128 stands for zero in the data rows.
Here are some points, each followed by its number:
[141 134 120 129 144 111 124 102 141  89 119 143  94 129 143 147 166 101 100 206  76 106 153] 0
[125 131 132 130 129 134 121 129 134 128 125 128 129 124 130 125 131 133 134 132 141 138 130] 1
[115 107 150 116 122 136 114 142 105 130 126 135 126 116 101 137 103 124 119 120 124 136  96] 2
[151 130 141 120 137 120 121 117 122 124 116 129 133 127 118 133 126 132 149 107 134 134 122] 3
[143 161 197 117 175 167 137 144 140 121  83 113 168 133 125  96 132 129 160 129 120 104 113] 4
[ 78 155 154 150 155 162 129  92 182 113  45 110 146  74  74 107 140 127 115 230  42 149 180] 5
[144  78 124 116  84  87 149  96  80 181 118  87 121  97 148  61 126 195 155 163 104  89  72] 6
[135 129 117 117 126 106 113 136 120 147 112 138 127 150 107 156 118 125 138 120 106  98 132] 7
[116 122 142 112 121 148 110 167 117 132 145 127 146 130 111 146 113 126 118 137 127 125 102] 8
[109 177 156 148 170 120 141 107  95 153 131 118 103 148 164  85 143  88  71 117 130 156 145] 9
[122 133 141 108 128 140 116 145 113 138 139 135 133 133 105 141 115 129 129 131 116 118 121] 10
[133 179  69  49 110 132 159 176 101  88 180 154 127 202 191 121 135  86  97 110 158 159 191] 11
[ 86  92 125 133  92 134 194 192 113 152 136  80 145 119 138 153  89  61  65  97 184 174 144] 12
[119 113 126 122 110 130 119 140 144 133 121 125 134 129 115 128 135 146 123  99 156 143 157] 13
[115 138 156  88 129 153 112 161  90 139 164 145 138 135  82 159 103 126 121 140  89 104 108] 14
[112  43 107 123  62  98 197 152  70 185 143  62 134  92 160 115  77 115  96 128 156 134 100] 15
[160 148 184 115 170 147 130 127 129 115  93 120 158 130 120 117 127 128 163 114 119 109 114] 16
[112 156 152 129 154 141 138 137 119 143 126 120 128 130 147  99 139 110 108 124 133 146 130] 17
[143 121 111 133 125 100 112 123 118 137  98 129 117 151 115 151 124 122 143 117 111  99 136] 18
[133 120 122 130 118 117 114 121 118 121 128 137 105 131 143 133 141 126 119 135 134 119 131] 19
[147 116  93 120 141 103 122 106 121  86 180 175  64 168 166 169 192  83 102 149  81  79 166] 20
[138 128 131 146 125 113 109 100 138 115 118 136 110 144 134 132 130 135 125 145 146 117 133] 21
[113 192 160 126 197 117 163 118  65 162 148 122  99 144 180  81 157  57  60  95 112 165 142] 22
[125 142 115 141 121 131 112 111 134 128 138 125 146 107 127 102 129 136 133 138 139 140 113] 23
[119 123 140 123 127 132 114 135 125 135 125 127 129 116 116 125 115 128 128 124 141 143 114] 24
[110 124 126 115 127 126 119 138 130 136 123 125 132 118 131 124 122 139 127 117 163 133 135] 25
[195 108  86  92 143  59 132 100  92  69 187 192  36 178 211 184 199  80  92 189 103  62 135] 26
[122 133 111 145 134 142 126 133 157 132 142 131 140 107 122 109 136 154 159 123 140 147 119] 27
[106 158 103 222 164 165 176 128 228 122 175 131 167  74 115  97 154 197 218 129 128 165  32] 28
[183 118 122 104 138  86 129  99 110  91 147 158 100 147 152 161 161 101 136 126 116  97 128] 29
[187 108  90 101 143  65 123 111  98  75 181 182  49 168 200 178 188  82  97 180 106  71 137] 30
[119 119 140 110 129 139 118 141 114 137 135 131 130 118 107 133 112 127 126 119 124 133 111] 31
[132 118 115 138 116 139 113 134 147 123 112 128 139 119 108 128 138 140 129  79 118 157 167] 32
[117 132 136 119 127 140 120 144 122 137 130 125 138 124 114 129 117 133 131 125 135 125 126] 33
[183 121 133 200 121  55  74   8 143  62 105 161  54 205 157 157 133 141 100 196 148  49 153] 34
[110 144 119 184 146 143 148 130 182 124 148 125 147 113 116 116 135 164 178 133 135 134  73] 35
[109  93 161 109 121 125  96 144  91 132 133 143 116 107  72 140  80 107 107 117 108 142  67] 36
[116 115 143 123 128 131 117 131 132 132 124 133 131 118 118 128 115 130 126 125 131 145 106] 37
[121 113 125 151 110 141 110 140 154 119 105 120 145 136  88 127 132 134 116  77 118 156 189] 38
[113 115 150 114 126 134 107 141 109 135 128 134 125 118  99 134 104 124 120 120 124 135  98] 39
[116 135 142 136 132 157 134 148 131 133 154 132 139 119 109 128 123 149 149 134 124 133  96] 40
[131 130 131 106 124 121 111 143 103 142 126 139 126 148  99 162 112 124 131 128  94  95 126] 41
[123 131 133 115 123 141 120 143 126 128 134 129 137 132 119 131 121 133 132 130 134 131 129] 42
[118 132 146 109 126 141 110 144 112 134 143 137 134 124 102 140 109 125 126 129 120 127 108] 43
[102 157 123 198 154 165 165 142 200 115 169 127 154 100 112 101 140 175 184 145 140 146  48] 44
[117  56 109 124  74  98 184 140  78 178 142  72 133  91 156 109  86 130 112 132 146 127 104] 45
[121 138 132 131 131 137 123 132 129 137 128 124 133 124 136 114 131 125 131 124 142 145 127] 46
[ 80 174 133 142 147 164 141  90 195  92  38 113 150  82  75 110 140 124 106 255  26 143 197] 47
[128 127 128 120 125 122 117 133 122 138 119 131 126 138 114 140 119 128 136 123 121 114 129] 48
[124 131 136 114 126 134 115 142 118 136 130 134 130 132 110 143 118 130 130 128 118 118 124] 49
[119 123 145 115 126 138 113 142 115 134 134 133 129 121 106 134 109 127 127 127 125 132 109] 50
[131 126 132 129 127 128 118 133 136 131 119 127 137 128 126 123 128 136 141 108 144 135 138] 51
[122 132 135 136 126 134 119 123 141 131 121 127 131 129 125 124 123 137 135 124 144 140 134] 52
[123 136 146 167 124 124 105  81 154 117  87 124 123 133 113 118 112 151 125 151 142 124 139] 53
[182 126 146 111 151 107 118 100 110 115 114 137 133 126 115 150 118 127 166  86 125 122 121] 54
[132 129 134 108 128 118 113 138 110 142 124 134 123 144 104 150 112 125 128 125 107 105 124] 55
[103 175 180 130 175 166 147 152 126 145 111 109 144 137 151  76 145 106 106 138 125 137 125] 56
[139 126 125 138 127 115 115 110 134 114 126 137 111 141 139 133 133 131 128 141 140 120 133] 57
[113 154 146 127 150 136 137 132 115 145 131 123 124 132 149 101 138 107 103 121 136 152 133] 58
[122 166 109  89 131 133 151 153 105 114 154 139 127 165 171 111 136  98  95 112 143 153 161] 59
[144 145  77  64  91 137 138 169 134  87 151 150 140 178 151 134 123 127 132 123 164 144 167] 60
[123 128 131 132 123 137 117 138 142 134 112 122 134 133 111 118 136 133 125 108 133 146 141] 61
[152 134  84  83 110 119 129 145 122  86 158 157 117 170 167 149 140 114 126 138 144 120 155] 62
[135 114 105 115 122  93 110 126 122 143  99 134 119 153 117 155 126 131 139 113 121  87 139] 63
[127 133 115 138 132 146 128 132 149 129 118 133 137 107 131 123 144 149 154 106 133 151 125] 64
[132 133 141 126 135 137 123 129 134 132 118 125 137 123 125 122 125 135 142 123 141 135 125] 65
[118 158 146 127 154 135 140 134 113 145 129 125 119 136 148  94 142 115 112 115 131 152 131] 66
[138 133 155 203 114 104  84  44 162 108  72 122 112 162 110 119  97 177 131 151 169 105 141] 67
[121 133 141 114 128 141 120 142 120 134 136 133 133 129 114 132 121 131 133 130 128 130 123] 68
[137 131 104 142 135 151 134 123 164 129 129 142 141  88 131 119 146 167 165 101 114 163 113] 69
[129 134 119 135 131 141 127 128 147 131 127 132 139 105 129 120 138 149 149 114 130 152 122] 70
[124 133 139 149 119 121 112 108 141 123 107 132 129 139 115 117 111 146 131 142 147 122 133] 71
[150 133  92 101 117 138 123 132 138 120 123 147 139 109 141 131 144 147 147  94 118 160 153] 72
[122 124 127 118 136 130 122 126 141 136 122 118 130 128 130 128 132 139 128 120 164 134 135] 73
[141 139 112 125 157 101 133  81 146  73 105 156  79 123 145 154 181  90  87 246  37  92 172] 74
[127 130 137 109 127 132 114 145 113 138 137 134 128 138 108 148 112 127 129 128 113 111 119] 75
[129  46 106 120  69  91 180 122  67 187 141  68 130  84 162  91  87 156 130 147 132 107  90] 76
[120 134 141 100 122 141 109 147 102 139 144 147 131 133 102 157 109 124 127 133 101  95 119] 77
[126 129 131 126 125 135 121 132 137 133 120 129 132 122 126 123 127 137 136 121 141 141 130] 78
[117 130 149 103 126 144 112 150 104 137 148 137 133 128  97 145 107 125 123 131 110 121 110] 79
[116 145 152 129 142 152 129 142 140 133 112 119 144 127 131 106 131 132 134 136 138 135 122] 80
[134 137 152 185 120 111  93  64 152 116  89 121 112 159 112 117 103 162 130 142 164 113 135] 81
[141 129 127 121 130 116 119 124 130 133 112 132 126 137 119 136 120 132 140 114 125 121 132] 82
[111 133 138 169 121 137 102  88 155 122 108 126 125 143 109 120 121 147 133 124 138 123 149] 83
[117 127 148 105 127 143 112 148 105 136 145 136 131 126  98 143 106 126 122 131 113 123 108] 84
[ 91  96 123 135  97 131 175 178 117 149 139  92 136 119 133 148  98  79  80  99 174 168 144] 85
[137 141 130 187  96 105  98  55 162  79  87 135 120 193 114 119  89 170 135 145 174 105 171] 86
[122 133 142 123 125 138 113 131 122 133 132 132 133 134 109 134 115 135 129 132 129 123 122] 87
[126 128 132 142 120 131 117 123 143 127 113 122 132 133 116 119 122 141 132 119 147 141 141] 88
[115 142 146 161 130 132 111  90 158 117  84 120 129 122 105 117 121 144 128 164 125 130 143] 89
[111  30 105 123  55  86 206 145  53 202 150  54 138  79 172 106  69 129 105 139 150 124  95] 90
[122 130 126 125 125 136 122 131 139 137 125 128 133 117 130 118 130 137 139 118 141 147 138] 91
[ 98 129 119 144 126 154 120 114 149 122 147 139 119 139 116 130 157 114 127 105  98 122 168] 92
[130 128 131 102 126 119 111 142 102 145 128 138 126 150  97 164 110 120 131 126  92  88 125] 93
[109 160 103 211 157 164 173 128 219 119 169 133 166  76 116 101 156 193 209 127 121 168  44] 94
[107 119  99 148  92 122 150 140 114 137 151  97 161  93 135 114 109  92  86 123 160 159 118] 95
[ 97 111 102 146  91 121 165 155 115 142 154  91 154 102 136 129 100  80  76 113 170 168 125] 96
[129 128 130 115 126 125 118 137 114 140 123 134 126 141 108 147 116 125 133 124 111 108 129] 97
[104 130 129 138 127 151 121 126 146 134 130 128 132 127 116 122 136 130 135 113 126 137 146] 98
[210 111  56  86 144  76 123  98 107  81 163 198  63 127 203 183 207 104 115 133  61 102 159] 99
[116 130 126 133 128 147 119 127 142 133 127 131 135 119 122 121 136 137 136 110 125 144 143] 100
[114 125 154 119 126 150 118 176 114 129 141 140 137 119 108 141 113 126 113 121 122 125 103] 101
[125 132 137 105 127 135 114 145 108 139 137 138 131 138 103 149 114 126 129 129 108 106 122] 102
[112 107 157 105 127 133 103 146  97 134 138 137 121 113  82 142  89 115 112 123 110 135  84] 103
[100 189 180 131 181 159 150 148 114 151 110 105 134 137 157  73 149  87  88 134 123 144 130] 104
[122 132 129 136 124 134 123 143 137 130 133 123 137 115 124 120 127 134 140 130 134 145 116] 105
[101 140 133 122 140 143 122 114 158 127  90 119 139 101 111 120 134 143 123 167 121 133 149] 106
[120 131 141 114 129 141 116 140 120 135 136 132 134 127 112 131 118 131 131 131 128 131 121] 107
[133 129 133  99 128 121 110 146  93 145 128 141 125 154  89 170 108 116 129 130  81  78 122] 108
[142 125 136 127 132 126 119 124 127 124 118 129 136 125 117 132 123 131 142 105 137 138 134] 109
[115 128 117 135 127 154 116 124 142 132 129 134 131 121 118 126 138 138 142 101 112 146 149] 110
[157 118 111 117 132 102 121 121 117 101 151 153  90 151 160 152 159 105 112 148 119 107 142] 111
[104  86 121 130  92 121 174 164 104 157 138  90 136 111 141 135  96  97  94 112 166 153 127] 112
[133 129 130 103 124 117 111 143 100 143 126 139 124 152  95 166 109 120 130 126  87  84 126] 113
[119 137 146 164 127 128 107  86 156 118  87 122 125 132 112 117 115 150 130 154 137 124 142] 114
[115 135 145 153 126 132 112 100 154 122  89 121 130 126 111 121 122 146 131 155 130 128 141] 115
[108 144 133 158 139 147 136 127 167 126 125 123 144 109 116 111 133 148 150 149 129 145 107] 116
[112 132 116 123 121 151 125 136 144 125 137 136 136 139 122 125 132 128 136 115 133 140 151] 117
[162 121 101 112 134 111 122 118 124 110 142 156 102 126 159 150 161 123 126 128 109 125 140] 118
[142 128 137 150 126 105 110  98 139 117 117 140 111 143 135 138 129 134 121 141 146 120 130] 119
[124 119 119 128 114 135 109 138 147 128 114 124 137 134 112 131 131 142 121  90 150 145 161] 120
[116 137 142 118 132 148 122 146 122 135 149 135 139 125 105 136 117 135 136 134 119 125 108] 121
[161 112  87 112 144  88 124 104 112  75 188 184  52 175 181 178 199  76  97 163  81  72 160] 122
[122 139 151 130 122 132 128 121 122 129 120 127 136 130 125 113 142 149 133 126 156 143 122] 123
[ 92 128 127 143 130 157 126 123 153 128 133 125 126 133 104 121 143 124 134 107 103 133 157] 124
[130 124 115 117 125 111 115 127 128 141 108 129 123 142 122 143 127 133 136 118 133 107 133] 125
[130 123 112 141 120 136 119 137 152 123 109 127 136 124 102 128 132 139 121  77 121 155 169] 126
[114 155 145 130 152 135 137 132 115 146 131 122 123 133 148 101 138 109 107 120 135 150 132] 127
[122 128 134 137 122 123 104  98 143 129 104 125 122 137 124 126 116 159 130 128 175 121 132] 128
[120 129 142 112 126 149 115 155 114 135 141 135 137 127 109 140 113 127 127 128 121 123 113] 129
[122 126 137 158 117 118 113 107 138 128 108 114 128 134 123 138 109 141 119 124 171 133 136] 130
[122 150  95 185 148 162 160 124 205 121 144 138 164  79 124 108 157 185 199 109 114 165  73] 131
[135 139 144 129 144 131 124 104 141 118  94 125 137 108 105 130 128 130 142 145 102 133 139] 132
[184 102  93 104 134  70 127 106  91  89 170 172  56 157 199 168 176  98 110 178 104  74 124] 133
[124 136 145 125 124 130 129 127 135 138 117 126 132 133 124 119 140 139 128 128 147 139 121] 134
[118 116 120 119 119 134 113 136 143 131 118 125 137 129 117 129 131 146 119  96 157 139 156] 135
[124 148 147 169 134 119 110  85 135 127 101 121 113 146 126 110 117 138 116 131 153 129 140] 136
[103 160 107 223 161 168 176 132 226 116 174 129 166  79 114  93 155 195 212 136 131 164  32] 137
Which two points above are nearest to each new point, looking only along the 3 directions in which the numbered points spread most? Their numbers follow each, nearest first.
[106 130 118 138 128 138 120 121 145 126 148 139 118 142 124 130 151 120 127 117 109 120 155] 92 57
[114 142 142 123 135 155 128 153 125 137 164 137 143 124  94 139 114 139 137 140 109 118  93] 105 91
[110 162 171 129 162 161 145 148 129 140 110 112 145 132 145  87 140 113 116 137 130 136 126] 56 80
[100 186 185 130 186 162 157 149 112 149 114 109 138 142 164  69 150  91  90 134 118 142 127] 37 104
[133 130 118 125 127 138 122 127 140 133 119 134 136 107 130 124 136 145 144 110 127 151 133] 23 110
[129 140 121 131 152 117 131  92 148  89 101 144  99 116 133 143 164 102  99 225  57 107 164] 0 74
[156 119 111 114 132 101 119 120 124 103 149 166  91 134 160 141 148 119 119 151 125 117 131] 118 111
[105 162 186 132 162 188 144 168 157 124  92 104 173 131 132  81 135 131 144 154 129 121 120] 4 116
[152 130 138 185 121  88  88  45 148  91  98 141  88 174 133 138 119 149 118 161 156  89 144] 86 0
[134 123 115 123 122 110 115 128 126 141 109 130 119 140 122 142 125 131 138 115 127 106 135] 125 48
[185  98  90 102 135  69 129 104  90  89 174 168  58 158 197 163 176  99 109 183 101  69 127] 133 30
[193 123 143 112 151  92 117  92 103 115 105 141 127 137 105 162 117 125 174  74 110 106 128] 18 63
[185 118 108 155 129  56  94  51 118  68 137 161  56 191 174 168 151 114  94 176 134  67 149] 74 20
[129 130 130 123 126 126 122 134 121 139 122 126 129 134 117 132 119 130 133 127 124 119 130] 49 48
[160 137  71  81 105 135 126 135 139 107 127 156 138 124 152 141 144 147 143  88 122 160 168] 72 60
[106 130 131 136 125 150 121 128 145 131 126 129 132 126 114 123 135 130 137 113 126 138 144] 98 52
[130 120  99 128 138 120 122 106 133  96 173 165  79 162 151 159 186  92 109 134  81  90 169] 29 111
[135 147  96  85 112 134 139 158 124 102 150 139 134 161 154 124 127 119 125 120 156 147 159] 60 59
[163 122 118 143 132  86 107  82 126  90 136 156  77 167 161 153 149 120 110 164 133  88 140] 0 29
[143 123 115 141 119  87 105 103 128 140  84 129 110 163 111 154 115 128 140 117 113  83 139] 18 63
[147 135 109 122 156  99 132  87 140  74 118 157  78 131 151 157 181  89  90 233  48  90 166] 74 0
[124 134 143 109 126 142 115 147 111 138 140 133 132 133 101 149 113 125 128 132 113 116 116] 10 49
[113 146 167 132 147 168 131 153 152 130 100 113 157 130 125  96 134 133 136 138 133 128 128] 4 80
[104 136  66 175  90 115 139 108 118 129 181  89 175  74 132  95 108  93  73 143 153 159  94] 95 6
[106 167 170 133 163 160 141 151 128 139 111 110 142 132 148  85 139 116 109 136 130 138 126] 56 80
[111 111 128 131 112 132 143 148 127 147 130 109 134 120 130 127 114 115 116 110 157 151 133] 101 8
[130 122 122 131 122 119 117 130 135 133 108 127 129 139 115 135 125 130 136 110 124 124 144] 82 48
[154 148 150 118 163 114 133 109  97 133 126 129 122 132 138 125 133 105 126  93 122 139 128] 9 19
[ 99 170 190 131 168 182 147 158 148 136  95 108 160 133 139  71 137 120 127 148 126 125 115] 4 80
[160 127 103 115 152  89 129  97 125  75 140 165  69 145 167 165 182  86  94 214  69  84 157] 20 74
[117 113 129 129 112 129 142 143 123 144 129 111 134 117 133 123 114 122 121 121 152 145 126] 101 8
[183 107  84  87 145  66 120 110  99  77 182 183  49 171 203 183 190  88  92 175 121  67 140] 30 122
[131 127 131 133 129 125 118 119 137 126 122 130 123 132 136 126 128 135 131 132 146 129 129] 3 1
[146 122 116 136 125  97 119 108 131 134  91 136 116 158 116 148 119 128 139 121 109  87 138] 18 119
[ 94 193 191 132 191 172 162 155 114 147 109 104 143 140 165  60 153  90  88 138 115 139 128] 56 104
[189 124 149 107 151 105 118  96 106 115 108 139 129 128 112 156 117 126 171  82 119 115 117] 54 18
[ 90  91 120 132  91 127 187 187 111 152 140  86 139 118 138 155  92  68  68  94 182 175 143] 12 45
[111  67 113 124  79 108 185 154  88 172 140  75 134 101 150 124  89 113 100 123 155 140 114] 45 112
[135 116 103 108 123  93 109 124 121 144  97 133 117 154 121 158 124 136 136 110 129  84 136] 63 7
[153 127 130 163 127  93  99  71 136  99 114 143  91 164 140 140 131 137 117 156 146  96 140] 0 119
[136 142  96  88 106 134 134 154 130 104 143 140 137 157 148 133 125 122 129 123 156 142 156] 60 59
[ 82 165 152 150 156 155 137  91 174 118  56 109 140  82  86 103 141 123 104 221  48 144 171] 5 67
[118 145 136 136 131 146 120 127 141 129 123 118 150 115 129  99 131 136 135 142 137 134 115] 80 100
[126 124 127 132 122 131 118 134 138 133 117 126 131 131 119 128 127 134 133 114 134 134 139] 109 51
[113 169 154 144 145 166 124 128 153 122 117 110 178 107 134  64 138 136 137 164 125 121 102] 116 4
[145 134 113 109 154 104 122  97 135  80 137 156  87 130 150 152 163 105  99 206  84 101 154] 0 29
[139 121 113 125 122 101 115 124 123 142 100 131 119 152 117 151 122 125 140 117 110  96 137] 18 63
[148 123 114 122 135 111 120 121 125 109 145 148 100 143 157 145 152 115 123 148 128 115 130] 118 111
[124 137 120 145 132 144 132 130 157 130 131 130 142 107 126 116 137 152 155 121 135 151 111] 27 64
[133 130 121 117 127 136 119 131 133 134 123 136 135 112 128 129 132 142 137 112 122 148 133] 117 46
[141 128 141 126 128 124 120 127 131 125 119 133 131 130 119 135 124 134 149 102 139 137 132] 109 3
[ 93 130 121 144 129 157 122 118 152 127 143 137 123 138 111 128 154 119 131 105  99 127 164] 92 124
[147 122  93 120 136 107 125 105 127  87 178 173  73 166 164 169 188  86 109 145  84  81 167] 20 133
[ 84 134 138 126 129 173 115 135 131 137 157 140 137 135  84 140 134 121 126 107  79 115 154] 87 120
[ 52 158 165 159 154 219 132 137 183 132 116 118 158 141  93  89 167 119 136 106  69 112 176] 4 106
[ 98 123  78 160  85 115 152 128 112 135 172  88 167  83 135 105 103  82  73 130 161 164 109] 95 96
[122 137 152  94 123 146 112 160  96 140 154 139 132 136  94 155 106 127 119 136  96 107 114] 14 77
[ 97 116 126 159 113 142 173 170 149 138 144 105 145 111 129 128 114 107 117 112 170 164 105] 95 6
[127 117 129 142 118 131 112 137 144 124 115 128 136 138 105 134 129 127 128  90 124 137 164] 87 130
[134 137 133 153 107 127 106 101 144 108 106 128 119 158 123 127 111 149 135 142 158 121 149] 136 132
[ 74 143 144 150 139 187 125 128 166 132 126 124 143 137 102 109 155 124 137 103  91 123 167] 4 106
[111  66 113 125  80 109 183 152  87 171 140  76 135 100 151 120  87 116 103 123 155 140 112] 45 112
[135 123 119 117 125 104 114 131 113 142 106 136 121 153 110 157 116 122 137 121 102  92 134] 63 7
[149 133 107 120 155  96 132  92 136  74 123 160  75 133 154 158 183  88  91 230  52  89 164] 74 0
[119 129 134 135 126 126 118 119 141 126 107 128 130 120 120 130 127 151 131 122 165 127 128] 88 126
[109 146 125 182 144 155 151 135 182 123 152 124 148 105 120 105 139 163 173 138 144 149  75] 35 44
[186 122 118 186 130  48  82  13 135  54 116 166  42 205 165 168 142 128  96 192 140  44 153] 34 74
[114 133 134 140 127 143 118 123 154 122 102 121 135 116 103 118 130 133 121 134 115 146 154] 16 106
[112   9  93 121  42  76 225 148  40 207 151  36 131  74 172 103  61 125  93 135 147 118  91] 90 15
[173 122 119 162 130  72  97  54 130  77 127 160  64 182 160 158 144 124 106 176 137  71 146] 74 0
[137 128 132  80 124 110 104 151  79 155 137 147 120 171  75 188  98 111 122 131  53  51 124] 108 113
[151 126 127 150 129  99 105  86 134 101 122 145  94 158 144 143 135 129 119 155 142 101 138] 0 119
[130  77 114 122  89 105 155 122  91 169 133  89 131  95 150 100 104 155 135 143 134 117 100] 95 6
[151 115 132 137 125 126 112 123 136 114 109 126 140 133  93 139 127 132 136  66 117 143 167] 130 87
[ 92 199 204 132 201 178 164 161 119 149 104 101 149 143 168  51 155  86  87 145 111 134 125] 56 80
[133 118 107 109 123 100 112 125 126 143 102 131 121 148 122 153 125 134 135 113 138  92 137] 7 63
[144 126 117 121 131 139 126 124 137 132 112 134 135 101 129 129 136 152 142 103 119 155 132] 23 110
[121 131 145 125 127 136 112 130 124 132 131 132 130 131 109 136 113 139 133 133 126 122 125] 87 109
[101 151 133 169 147 164 150 149 168 126 174 133 155 110  99 121 127 163 170 145 120 132  61] 35 69
[133 137 155 206 114 109  81  40 163 107  75 123 112 164 106 122  97 171 129 144 167 104 145] 67 86
[116 123 139 128 114 130 140 145 133 140 121 116 131 127 126 121 134 120 122 119 147 150 127] 25 101
[117 125 111 132 134 134 120 115 138 111 154 150 102 148 136 144 167 108 120 124  99 108 160] 118 57
[ 93 195 204 130 200 181 163 159 122 149 102 101 148 142 166  53 154  91  92 146 113 131 126] 56 80
[ 87 144 190 131 147 187 174 195 147 140  93  84 176 130 139  93 117  98 105 143 147 131 122] 56 104
[125 136 142  97 126 137 111 150  98 138 146 140 128 141  97 159 107 119 131 131  92 100 117] 77 55
[143 135 111 124 155 102 131  90 140  78 113 155  82 127 147 154 175  93  94 226  56  96 164] 74 0
[113 154 174 130 151 173 132 156 154 130  96 109 160 129 128  91 133 133 141 148 135 124 120] 4 80
[125 128 135 118 126 129 116 140 122 137 129 130 130 136 114 139 116 129 133 128 125 120 124] 49 10
[125 124 130 144 118 135 116 118 149 129 110 121 131 133 118 125 122 140 129 111 141 143 144] 88 126
[120 132 135 132 128 141 124 137 140 135 132 128 137 121 122 120 125 140 141 129 137 137 114] 105 91
[194 116 146 118 143 105 111  96 112  99 104 134 136 133  92 159 119 127 159  49 108 126 152] 18 7
[108  96 161  98 126 130  96 151  86 134 141 139 120 109  72 144  78 107 103 119 103 134  70] 36 103
[109  91 159 104 125 122  96 146  87 132 129 140 114 103  72 142  80 106 102 116 109 143  66] 36 103
[133 129 131 127 130 128 127 126 129 126 132 131 129 121 130 130 132 130 139 123 138 135 125] 117 1
[131 126 124 125 129 126 122 127 131 123 136 137 116 134 139 133 140 124 128 134 133 127 133] 19 54
[123 127 137 137 126 135 114 132 144 123 119 125 137 125 117 119 118 134 131 121 148 137 139] 126 88
[216 143 126 127 151  90 105  53  89  98 129 134 154 101 109 132 125 124 168  84 103 114  93] 57 92
[148 135  92  94 111 138 127 141 135 112 131 146 139 129 144 132 137 139 140 104 133 154 157] 72 66
[133 133 109 106 115 137 127 144 136 116 132 137 136 135 137 129 127 134 138 119 146 146 144] 66 127
[110 137 130 121 132 139 127 114 150 129  97 121 144 103 118 123 136 144 126 159 135 134 144] 16 124
[143 125 135 126 129 128 116 124 132 125 119 129 134 126 113 132 124 131 142 100 131 138 136] 109 3
[109 138  79 161  96 116 130 108 121 128 169 101 168  81 132  92 114 105  94 140 148 154 100] 6 40
[136 129 124 125 133 125 124 120 130 122 127 136 112 128 139 138 143 119 124 153 121 119 137] 57 19
[145 125 118 142 118  87 105 106 126 139  88 130 113 165 109 156 116 129 141 124 115  87 140] 18 63
[135 129 131 139 127 121 112 112 138 120 122 133 119 137 133 127 128 135 129 138 145 124 131] 92 54
[135 143  97 159 143 154 142 121 176 127 134 140 149  78 130 116 155 174 177 100 109 168 102] 35 69
[157 138  71  73  97 141 132 149 136  97 138 156 141 141 149 139 134 141 144 102 134 157 169] 60 59
[118  89 120 128  97 120 156 137 106 157 134  96 134 107 143 115 104 132 121 130 148 136 114] 95 96
[130 147  97  93 104 150 140 153 138 100 151 144 134 163 137 130 130 125 127 117 139 141 169] 19 60
[151 126 121 122 132  98 118 121 118 135 105 131 122 153 111 150 123 126 144 107 111  99 127] 18 7
[127 129 127 127 125 127 120 130 132 135 117 128 130 128 125 129 126 133 138 121 134 132 131] 109 3
[140  90 119 117 100 106 138 101  98 162 124 101 133  96 152  83 114 179 159 152 120 103  91] 6 66
[162 120 139 125 135 119 116 114 124 115 114 131 135 130 106 143 123 129 147  83 124 133 142] 82 48
[147 133 114 122 142 108 128 105 134  91 122 143 100 136 150 156 158  97 113 185  96 106 151] 0 29
[187 122 146 113 147 106 116 100 110 111 111 135 134 127 107 153 119 128 164  74 120 122 128] 54 125
[128 128 130 138 121 117 113 114 137 133 103 125 123 140 121 131 116 138 141 125 138 119 136] 128 71
[124 122 132 127 120 135 125 132 129 138 125 120 133 120 130 117 121 136 134 128 141 137 122] 121 37
[123  10  96 118  43  73 214 129  39 209 149  40 130  67 175  88  67 150 113 149 134 104  80] 90 15
[117 138 137 134 130 137 123 120 148 131 103 121 133 115 115 120 127 137 130 149 121 137 143] 16 128
[117 116 120 128 116 134 112 138 143 127 115 126 137 132 111 133 134 145 121  90 150 142 160] 120 135
[138 125 116 134 124 102 113 111 127 136  95 132 115 156 115 150 118 127 141 118 115  91 138] 18 63
[160 120 106 112 140  95 126 113 116  92 154 162  79 151 170 158 168  97 108 170 109  96 138] 29 111
[162 140  58  63  95 141 136 153 134  90 140 160 143 142 158 139 137 141 144  95 131 161 182] 60 59
[123 128 135 136 118 133 120 137 140 131 114 121 134 133 111 120 136 135 124 107 133 146 143] 61 126
[131 123 114 112 125 108 114 128 128 143 107 130 123 143 123 146 126 136 135 115 138 103 135] 125 97
[112 146 163 130 148 160 132 152 148 130 100 114 156 126 129  95 135 134 140 140 136 131 124] 80 4
[121 121 123 129 108 137 110 141 144 125 116 128 139 130 113 132 126 142 128  89 139 143 163] 120 135
[141 122 117 137 121  93 107 108 128 138  90 131 115 160 112 153 116 129 139 121 113  87 139] 18 63
[133  63 110 120  81  97 162 113  78 177 135  80 130  89 157  88  97 164 141 148 127 106  91] 95 96
[127 126 127 128 125 127 118 132 134 136 115 126 130 131 124 130 126 131 137 121 137 130 133] 109 3
[177 125 144 112 145 107 118 103 111 118 114 134 130 127 115 151 120 128 164  91 124 121 121] 54 82
[138 137  70  64  83 136 145 185 129  86 166 144 137 170 152 150 112 119 121 118 163 146 178] 59 22
[133 136 153 196 114 106  85  48 160 110  78 124 113 160 110 122  99 170 131 145 170 108 141] 67 81
[134 140  94 146 118 110 104  96 128 129 129 126 142 113 121 107 125 133 134 138 117 117 110] 92 1
[120 138 149 127 133 144 127 142 137 133 112 119 140 126 126 118 129 140 134 130 151 133 126] 56 80
[139 119  99 123 139 113 122 110 124  94 171 166  77 162 158 159 181  93 109 142  91  92 160] 29 111
[112 144 147 134 142 127 139 131 120 148 123 121 128 133 137 103 138 109 106 121 140 157 131] 25 17
[119 136 121 154 134 146 135 129 158 133 132 127 138 113 125 118 133 151 155 123 139 148 109] 27 64
[180 117  84 101 140  93 120 114 114  92 158 173  75 140 179 162 178 104 116 148  96 103 143] 20 133
[121 106 125 128 109 124 144 136 118 148 131 106 134 114 137 118 114 132 128 127 147 138 120] 6 101
